Each path is a new rotation, seen through one point. The rows after it are directions, each followed by how far the rotation turns it, in degrees each step (0 if it stays put).
Each turn is a multiple of 5 degrees from 10 to 175, or 0.
Each row of a path follows its step; steps can be skipped.
Rotation 1:
step 4: [-0.01, -0.12,  0.10, -0.15, -0.12,  0.07,  0.08, -0.02,  0.12, -0.21,
 -0.25, -0.02, -0.01, -0.16, -0.09,  0.02,  0.18,  0.15,  0.13,  0.30,
 -0.20, -0.08, -0.06, -0.24,  0.31, -0.01,  0.10,  0.09,  0.01, -0.43,
 -0.03,  0.02, -0.08,  0.45, -0.01,  0.05,  0.05,  0.00,  0.11,  0.18,
 -0.13, -0.25,  0.06, -0.06,  0.07, -0.10,  0.09, -0.04,  0.06,  0.34,
  0.08, -0.25,  0.00, -0.04,  0.16,  0.01,  0.13, -0.23,  0.09, -0.23,
 -0.15,  0.13,  0.01,  0.02,  0.23,  0.16, -0.12, -0.27, -0.27,  0.05,
 -0.18,  0.06, -0.24, -0.03, -0.12, -0.04, -0.02, -0.13,  0.20, -0.16,
 -0.04,  0.09, -0.03, -0.02,  0.36,  0.00, -0.08,  0.02]
step 8: [-0.02, -0.21,  0.24,  0.25,  0.00,  0.09,  0.01, -0.02,  0.20,  0.04,
  0.22, -0.28, -0.17,  0.16,  0.17, -0.07,  0.09, -0.17,  0.21, -0.09,
  0.09,  0.20,  0.04, -0.05, -0.14,  0.09, -0.01, -0.06,  0.04,  0.08,
 -0.24,  0.08,  0.01, -0.14, -0.09, -0.08, -0.02,  0.24, -0.01, -0.05,
 -0.20,  0.23,  0.17, -0.06, -0.09,  0.00,  0.07,  0.08,  0.27,  0.02,
  0.09, -0.19,  0.13, -0.30,  0.20, -0.26,  0.09,  0.00,  0.10,  0.22,
  0.09,  0.16, -0.15, -0.16,  0.27,  0.05,  0.01, -0.09,  0.08,  0.04,
 -0.07, -0.42,  0.26, -0.09,  0.17,  0.28, -0.16,  0.16,  0.05, -0.24,
  0.13, -0.08, -0.20, -0.02, -0.20, -0.13, -0.15, -0.21]
step 11: [-0.25, -0.22, -0.16, -0.18,  0.20,  0.08,  0.12,  0.22,  0.11, -0.11,
 -0.12,  0.01, -0.25,  0.01,  0.05, -0.21,  0.30, -0.07,  0.02, -0.22,
 -0.05,  0.15,  0.11, -0.13, -0.15, -0.02, -0.07, -0.23,  0.10, -0.19,
 -0.16,  0.20,  0.04,  0.01,  0.02,  0.32, -0.05,  0.02,  0.21,  0.02,
 -0.22,  0.16, -0.07, -0.02,  0.08, -0.29,  0.15, -0.02, -0.04, -0.27,
  0.12, -0.08,  0.06,  0.10,  0.17, -0.10,  0.07, -0.03, -0.05,  0.07,
  0.01,  0.04, -0.05, -0.31, -0.07, -0.37,  0.08,  0.00,  0.00,  0.10,
  0.12,  0.29,  0.15,  0.00, -0.18, -0.11, -0.03, -0.39, -0.09, -0.16,
  0.14, -0.08,  0.05,  0.07,  0.18,  0.07,  0.25, -0.22]
step 13: [-0.23,  0.01,  0.08, -0.06, -0.34,  0.00, -0.04, -0.05, -0.19,  0.08,
  0.19,  0.14, -0.16,  0.17,  0.12, -0.01,  0.11,  0.06, -0.09, -0.27,
  0.13,  0.05, -0.02, -0.02, -0.27,  0.05, -0.14,  0.04,  0.14, -0.14,
 -0.09,  0.01, -0.29, -0.19, -0.36, -0.04, -0.23, -0.06,  0.40,  0.06,
  0.03,  0.05,  0.18,  0.10,  0.02, -0.06, -0.15,  0.01,  0.27,  0.04,
 -0.05,  0.15, -0.12,  0.26, -0.01,  0.19,  0.10, -0.44, -0.02, -0.19,
  0.10, -0.16,  0.05,  0.00, -0.08,  0.03, -0.37, -0.15, -0.12, -0.28,
 -0.12, -0.08,  0.06, -0.18, -0.02,  0.02, -0.03, -0.01, -0.10,  0.13,
  0.18,  0.11, -0.14,  0.01,  0.13,  0.07, -0.01,  0.12]
step 14: [-0.25, -0.20, -0.02, -0.13,  0.16, -0.19, -0.11,  0.05,  0.34,  0.17,
 -0.08, -0.11, -0.01,  0.35, -0.10,  0.21, -0.06, -0.02,  0.09,  0.13,
  0.01,  0.04,  0.07,  0.04,  0.05,  0.06,  0.04, -0.35,  0.03,  0.15,
 -0.16,  0.26, -0.15, -0.07,  0.08,  0.05, -0.17,  0.02, -0.10, -0.32,
 -0.09, -0.02,  0.34,  0.31,  0.05,  0.02,  0.04, -0.11, -0.21, -0.16,
 -0.19,  0.37,  0.12,  0.19,  0.00,  0.10, -0.24,  0.06, -0.10,  0.06,
 -0.05, -0.18, -0.17,  0.15,  0.11, -0.07,  0.10, -0.17,  0.19, -0.02,
  0.04, -0.11, -0.08, -0.24,  0.18,  0.01, -0.07, -0.05, -0.01, -0.04,
  0.14, -0.13, -0.01, -0.23, -0.28, -0.17,  0.01,  0.07]
step 15: [ 0.22, -0.08, -0.04,  0.07,  0.02, -0.17,  0.01, -0.15, -0.38,  0.18,
 -0.26, -0.25, -0.25, -0.08,  0.05,  0.09, -0.06, -0.03,  0.10, -0.06,
  0.01,  0.00, -0.11,  0.05,  0.02, -0.06,  0.19,  0.05,  0.06, -0.01,
 -0.17,  0.10, -0.18,  0.23, -0.39,  0.12, -0.15, -0.18,  0.05, -0.15,
 -0.07, -0.12,  0.11,  0.23,  0.08,  0.21, -0.20, -0.07, -0.20,  0.24,
 -0.09, -0.08,  0.02, -0.40, -0.13, -0.18,  0.07,  0.10,  0.08, -0.21,
  0.20, -0.11, -0.24,  0.26,  0.02, -0.05, -0.23,  0.12, -0.19,  0.13,
  0.10, -0.22,  0.18,  0.10, -0.21,  0.09, -0.23, -0.06,  0.07,  0.11,
 -0.09, -0.21,  0.04,  0.10, -0.03,  0.11,  0.07, -0.01]
step 19: [-0.16, -0.01,  0.06, -0.13,  0.21,  0.30, -0.07,  0.10,  0.27,  0.01,
 -0.11,  0.00, -0.03,  0.11, -0.19, -0.26,  0.03,  0.08,  0.08,  0.21,
  0.05,  0.04,  0.13,  0.09, -0.21,  0.15, -0.14, -0.20,  0.11,  0.08,
 -0.09, -0.03, -0.05, -0.09, -0.02,  0.05,  0.09, -0.04,  0.31,  0.25,
  0.29,  0.17,  0.03,  0.05, -0.23, -0.08,  0.32,  0.06, -0.08,  0.14,
  0.13, -0.08, -0.33,  0.16, -0.36, -0.13, -0.02,  0.10, -0.02, -0.03,
  0.07, -0.10, -0.14, -0.09, -0.19,  0.04, -0.27, -0.07, -0.08,  0.04,
 -0.13, -0.15,  0.03, -0.22,  0.03, -0.09, -0.18,  0.04,  0.18, -0.37,
 -0.15,  0.07, -0.22,  0.03,  0.26, -0.05,  0.18,  0.11]
step 21: [ 0.10,  0.10,  0.22, -0.05, -0.04, -0.17,  0.06,  0.15,  0.08,  0.18,
 -0.05, -0.05,  0.22, -0.14, -0.05,  0.13, -0.05,  0.06, -0.18,  0.07,
 -0.23,  0.08, -0.06, -0.11, -0.04, -0.11, -0.01, -0.07, -0.17, -0.05,
 -0.35,  0.18, -0.08, -0.16, -0.23, -0.31,  0.33,  0.13,  0.06,  0.03,
  0.05, -0.10,  0.05,  0.16,  0.13, -0.05, -0.14,  0.34, -0.12,  0.14,
  0.01, -0.09, -0.07,  0.10, -0.07,  0.23,  0.10, -0.06,  0.19, -0.22,
  0.13,  0.11, -0.19,  0.22,  0.44,  0.34, -0.19,  0.03, -0.26, -0.16,
 -0.03, -0.08, -0.02, -0.21,  0.17,  0.28, -0.12, -0.11, -0.02, -0.15,
  0.18,  0.13,  0.04,  0.00,  0.04, -0.07, -0.12, -0.03]
step 31: [-0.01, -0.38,  0.08,  0.12,  0.47,  0.05,  0.01,  0.02,  0.07, -0.33,
 -0.14, -0.18, -0.09,  0.16,  0.02, -0.01, -0.06,  0.01,  0.26,  0.08,
  0.14, -0.01, -0.04, -0.07, -0.11,  0.00, -0.12, -0.04,  0.25,  0.04,
  0.05,  0.01, -0.32,  0.22,  0.12, -0.02, -0.02, -0.23,  0.19,  0.06,
 -0.09, -0.05,  0.19, -0.06,  0.13, -0.11,  0.10, -0.05, -0.01, -0.14,
 -0.12, -0.01,  0.20,  0.12,  0.08, -0.07, -0.15, -0.08, -0.05, -0.21,
  0.04, -0.04,  0.02, -0.36, -0.18, -0.18, -0.32, -0.15,  0.14,  0.11,
 -0.04, -0.17,  0.35, -0.10,  0.14, -0.09, -0.10,  0.03,  0.37, -0.02,
  0.10, -0.08, -0.13, -0.17, -0.08,  0.13, -0.14,  0.12]
Speeds:
[-0.02,  0.03,  0.00,  0.05, -0.01, -0.03, -0.02, -0.05, -0.07,  0.01,
  0.08,  0.02,  0.00, -0.02,  0.02,  0.04,  0.02,  0.00,  0.01, -0.02,
 -0.02,  0.01,  0.02, -0.08, -0.01,  0.01, -0.01,  0.05,  0.00, -0.04,
 -0.03,  0.03,  0.05, -0.04, -0.02, -0.01,  0.01,  0.02,  0.04, -0.01,
  0.02, -0.02, -0.01, -0.03, -0.03, -0.01,  0.06,  0.01, -0.01,  0.00,
  0.05,  0.01,  0.00,  0.02,  0.02, -0.03, -0.05, -0.06,  0.01,  0.04,
  0.01,  0.01,  0.02,  0.02,  0.06,  0.09,  0.04, -0.01,  0.00, -0.04,
 -0.03,  0.02, -0.05,  0.01, -0.01, -0.01, -0.03, -0.03,  0.03,  0.02,
  0.00,  0.06, -0.04, -0.06, -0.03,  0.02, -0.08,  0.04]
90
[ 0.02,  0.04,  0.05, -0.01,  0.05,  0.06, -0.02,  0.00, -0.04, -0.05,
 -0.01,  0.00, -0.05,  0.01, -0.05, -0.03,  0.06, -0.04, -0.08, -0.02,
 -0.04,  0.04,  0.05, -0.01,  0.01,  0.02,  0.00, -0.02,  0.06,  0.03,
  0.02,  0.03, -0.01,  0.02, -0.01, -0.02,  0.01,  0.03,  0.02,  0.02,
  0.00,  0.06, -0.07, -0.01, -0.06, -0.02, -0.01,  0.03, -0.03, -0.02,
  0.03, -0.01,  0.01, -0.01, -0.01, -0.03,  0.03,  0.05, -0.01,  0.02,
  0.00,  0.02,  0.00,  0.00, -0.04,  0.04,  0.01,  0.06,  0.03, -0.01,
 -0.05,  0.03, -0.05, -0.04,  0.06,  0.00,  0.00,  0.01, -0.05, -0.04,
 -0.03,  0.02,  0.02,  0.05, -0.02,  0.02, -0.04, -0.05]
40
[ 0.01, -0.02, -0.05, -0.01, -0.02,  0.09,  0.03, -0.06,  0.00, -0.02,
 -0.03,  0.04, -0.02,  0.00,  0.06,  0.04, -0.02,  0.02, -0.03,  0.01,
 -0.04,  0.08,  0.01, -0.03,  0.02,  0.01,  0.04,  0.03, -0.02,  0.02,
  0.05,  0.00, -0.06,  0.01,  0.04,  0.01, -0.02,  0.02,  0.01,  0.05,
  0.00,  0.02,  0.05, -0.04,  0.02,  0.03,  0.04,  0.01, -0.03, -0.01,
  0.05, -0.01, -0.03,  0.02,  0.01, -0.08,  0.00,  0.02,  0.08, -0.03,
  0.05, -0.03, -0.03, -0.04,  0.01,  0.01,  0.00, -0.01,  0.00,  0.02,
  0.05, -0.01, -0.02,  0.04,  0.01,  0.02, -0.01, -0.04,  0.01, -0.01,
  0.03, -0.04, -0.06,  0.05, -0.03, -0.03,  0.02,  0.01]
90
[ 0.09, -0.06,  0.00, -0.02,  0.03, -0.01, -0.04, -0.01, -0.02, -0.02,
  0.05,  0.05,  0.01, -0.01,  0.02, -0.01,  0.03,  0.00,  0.00,  0.01,
 -0.01, -0.01,  0.01, -0.01,  0.01, -0.01, -0.02, -0.03, -0.01, -0.10,
 -0.02,  0.02,  0.00, -0.02,  0.00, -0.03,  0.00,  0.00,  0.00,  0.04,
  0.02,  0.00, -0.05,  0.00,  0.07,  0.00,  0.02,  0.01,  0.05, -0.01,
  0.00,  0.00,  0.05,  0.06, -0.08, -0.01, -0.01,  0.00,  0.05,  0.05,
 -0.05,  0.01,  0.02, -0.02, -0.09, -0.02,  0.08, -0.03,  0.00,  0.04,
  0.02,  0.02, -0.02,  0.00, -0.05,  0.01,  0.00, -0.02, -0.03,  0.04,
  0.00, -0.05,  0.01,  0.08,  0.05,  0.01,  0.00,  0.02]
60
[ 0.06, -0.05,  0.00, -0.01, -0.02, -0.02,  0.02, -0.02, -0.07,  0.00,
  0.05, -0.06,  0.01,  0.03,  0.04,  0.01,  0.03, -0.03,  0.09,  0.01,
  0.04,  0.04,  0.01,  0.06, -0.01,  0.03, -0.02,  0.03, -0.01,  0.02,
  0.03, -0.02, -0.02,  0.06, -0.04, -0.02, -0.01, -0.01,  0.06,  0.00,
  0.01,  0.08, -0.07,  0.03,  0.03, -0.01,  0.03, -0.01,  0.02,  0.04,
  0.03,  0.07, -0.03, -0.03,  0.04,  0.01,  0.02, -0.02,  0.04,  0.02,
  0.00,  0.01, -0.01, -0.03,  0.02,  0.00, -0.02,  0.04, -0.03,  0.02,
  0.00,  0.01,  0.06, -0.01,  0.05, -0.06,  0.01,  0.03,  0.03,  0.01,
 -0.05, -0.06, -0.01, -0.01, -0.01, -0.02, -0.01,  0.00]
155
[ 0.03, -0.04,  0.00,  0.01, -0.03, -0.09, -0.02, -0.08, -0.01,  0.03,
 -0.05,  0.00, -0.06, -0.03,  0.05, -0.01, -0.01, -0.04, -0.01, -0.08,
  0.02, -0.03,  0.02,  0.03,  0.02, -0.02, -0.03, -0.01,  0.01,  0.04,
  0.00, -0.03, -0.01,  0.00, -0.06, -0.03, -0.02,  0.01, -0.01,  0.05,
 -0.01,  0.03, -0.03,  0.00,  0.00,  0.02,  0.05, -0.02,  0.00, -0.03,
  0.02, -0.12,  0.02,  0.03,  0.00,  0.01,  0.07, -0.02,  0.00,  0.01,
 -0.01,  0.01,  0.04,  0.02,  0.00,  0.03, -0.02, -0.01,  0.04, -0.02,
  0.01, -0.01,  0.02,  0.02,  0.00,  0.04,  0.03,  0.05, -0.04,  0.02,
  0.04,  0.02, -0.03, -0.02, -0.05,  0.03,  0.07, -0.02]
145
